((7, 4, 8, 1, 2), (3, 7, 4, 1, 1), (2, 6, 7, 9, 6)) result: 2
((-21, -5, -16, -12, -5, -46), (-21, -9, -16, 33, -5, -46)) result: -9
(-39, -23, 0, 26, -3, 4) result: -23
(39, 145, 187, 97, 244, 96, 135) result: 187
((33, 23, 53, 53, 8, 28, 23), (43, 39, 55, 55, 36, 41, 39), (60, 70, 43, 43, 84, 66, 70)) result: 43
((544, 665, 622, 865, 214), (154, 782, 517, 858, 90), (949, 981, 622, 742, 384)) result: 949
(100, 201, 194, 38, 148, 167, 151) result: 194
(468, -215, -896, 127, 814) result: 468
---
[-44.3   4.8  -0.4 -48.8  21.9 -11.9] yields -48.8

[[-15.2 -18.3  35.0 -34.4  26.8]
 [-17.2 -33.3  38.7 -27.7   7.5]
 [ 58.5  39.6 -28.2  19.0 -47.6]] yields -28.2

[[-37.2 -25.2 -23.1 -34.2  41.3]
 [ 37.5  54.8 -15.2   0.1  25.9]] yields -15.2

[[ 20.3  -1.9   9.3 -14.3  26.1]
 [  4.7 -54.4   9.3 -14.3  30.6]] yields 9.3

[-14.5 -12.1 -23.0  14.8  -4.3 -52.8] yields 14.8

[ 61.9 -14.1 -17.4  -7.5  66.2] yields -17.4
---
[0 7 1 6 6] → 6
[ 843 -610 -710 -648] → -710
[2 4 8 3 4 2] → 4
[8416 5758 1416 9624] → 1416
[7155 9650 8076 2025 5755] → 2025
[150  18  23 251 235] → 251
[76 15 57 28 57 77 78] → 77
---
[[67 59 31 65 36 49 27]
 [38 67 41 74 43 69 56]
 [17 78 51  7 82 46 54]] Answer: 49

[537 196 785 231] Answer: 785

[-47  34  19  37] Answer: 19

[[-23  -2  -3  -3 -25  26]
 [-10 -18  -7 -23 -24  10]
 [-43  10  -8  -2  -8   4]] Answer: -25

[[6 5 3 6 6 5 8]
 [3 4 5 4 3 4 1]] Answer: 5

[241 130 148 106  78  52] Answer: 78
---
array([44.5, 59.3, -2.2, 41.2,  4.5,  8.2, -9.9]) result: 4.5

array([[-24.1,  18.3, -50.6, -16.1,  41.4],
       [-17.2, -26.2,  36.7, -42.3, -20.4]]) result: 36.7

array([-37.8,  -4.9, -56.6, -13.9,  28.8]) result: -56.6

array([ 3.6,  4.5, -1.8, 54.5]) result: 4.5

array([-18.1,  19.4, -13.1,  35.9, -52.9,  21.3,  28.9]) result: -52.9

array([ 46.3, -33.3, -53.1, -13.2,   3.8,  24.2]) result: -13.2

array([ 0.5, -0.4, -1.4,  3.6, 58.2, 34.3]) result: 3.6
---
[-29  37 -12 -39  -2 -16  -7] Out: -39, 37
[4222 6140 5014 8796 3174] Out: 5014, 8796
[-149  942   80 -157 -597] Out: 80, 942
[874 698 814 219 979 541 773] Out: 219, 979
[ 613 -832 -965 -873  231] Out: -965, 613
[5160 4276 1393 9689 8587] Out: 1393, 9689
---
[ 30.8  26.1 -19.8  37.9  49.8] → -19.8
[-19.7  65.9 -46.1  21.4  -6.3 -62.7] → -46.1
[ 41.9 -35.7  50.2 -14.7] → 50.2
[ 30.7 -45.6  -5.8 -54.8 -59.2  38.0 -63.9] → -5.8
[ 47.8  17.3 -30.9 -18.8  35.1] → -30.9
[ 15.2  54.7 -56.7 -40.9] → -56.7
---
[ 54  87 232 228 130]: 130, 54

[  0 -30 -24  21   3  33]: 33, 0

[-33  27   7  -9   1   3]: 3, -33

[47 55 11 88]: 88, 47

[[58 33 66 34 33 10]
 [93 50 57 66 62 64]]: 10, 93

[[ 26 123 109 161 223]
 [185 226  29   9 218]]: 223, 185
---
[[369, 448, 858, 420, 650, 339], [630, 376, -586, 579, 8, 673], [487, 448, 115, 466, 295, 543]] --> 369
[[583, 20, 775, 488, 826, 394, 642], [582, 500, 368, 787, 672, 452, 701], [621, 986, 306, 491, 448, 579, 901]] --> 583
[[1835, 3917, 6130, 3888, 5867], [4567, 8417, 5654, 5586, 3663], [4567, 7725, 5095, 4326, 3684]] --> 1835
[[23, -48, 14, -35, -48, 21], [-38, 14, 0, 4, -50, -9], [27, -6, -8, -31, -16, -13]] --> 23
[[71, 831, -134, -355, -45], [284, 326, 489, 674, 520], [-120, 392, -560, 314, 407]] --> 71
[[6, -8, 41, 34], [-9, 15, -30, -17], [40, -8, -25, 13]] --> 6
[[-17, -411, 249, 883], [-255, 828, -83, -142], [756, -914, 307, -192]] --> -17
[[48, 31, -31, 25, 30, -7], [11, 15, 17, 13, 18, 12], [47, 24, -16, -35, -9, 31]] --> 48
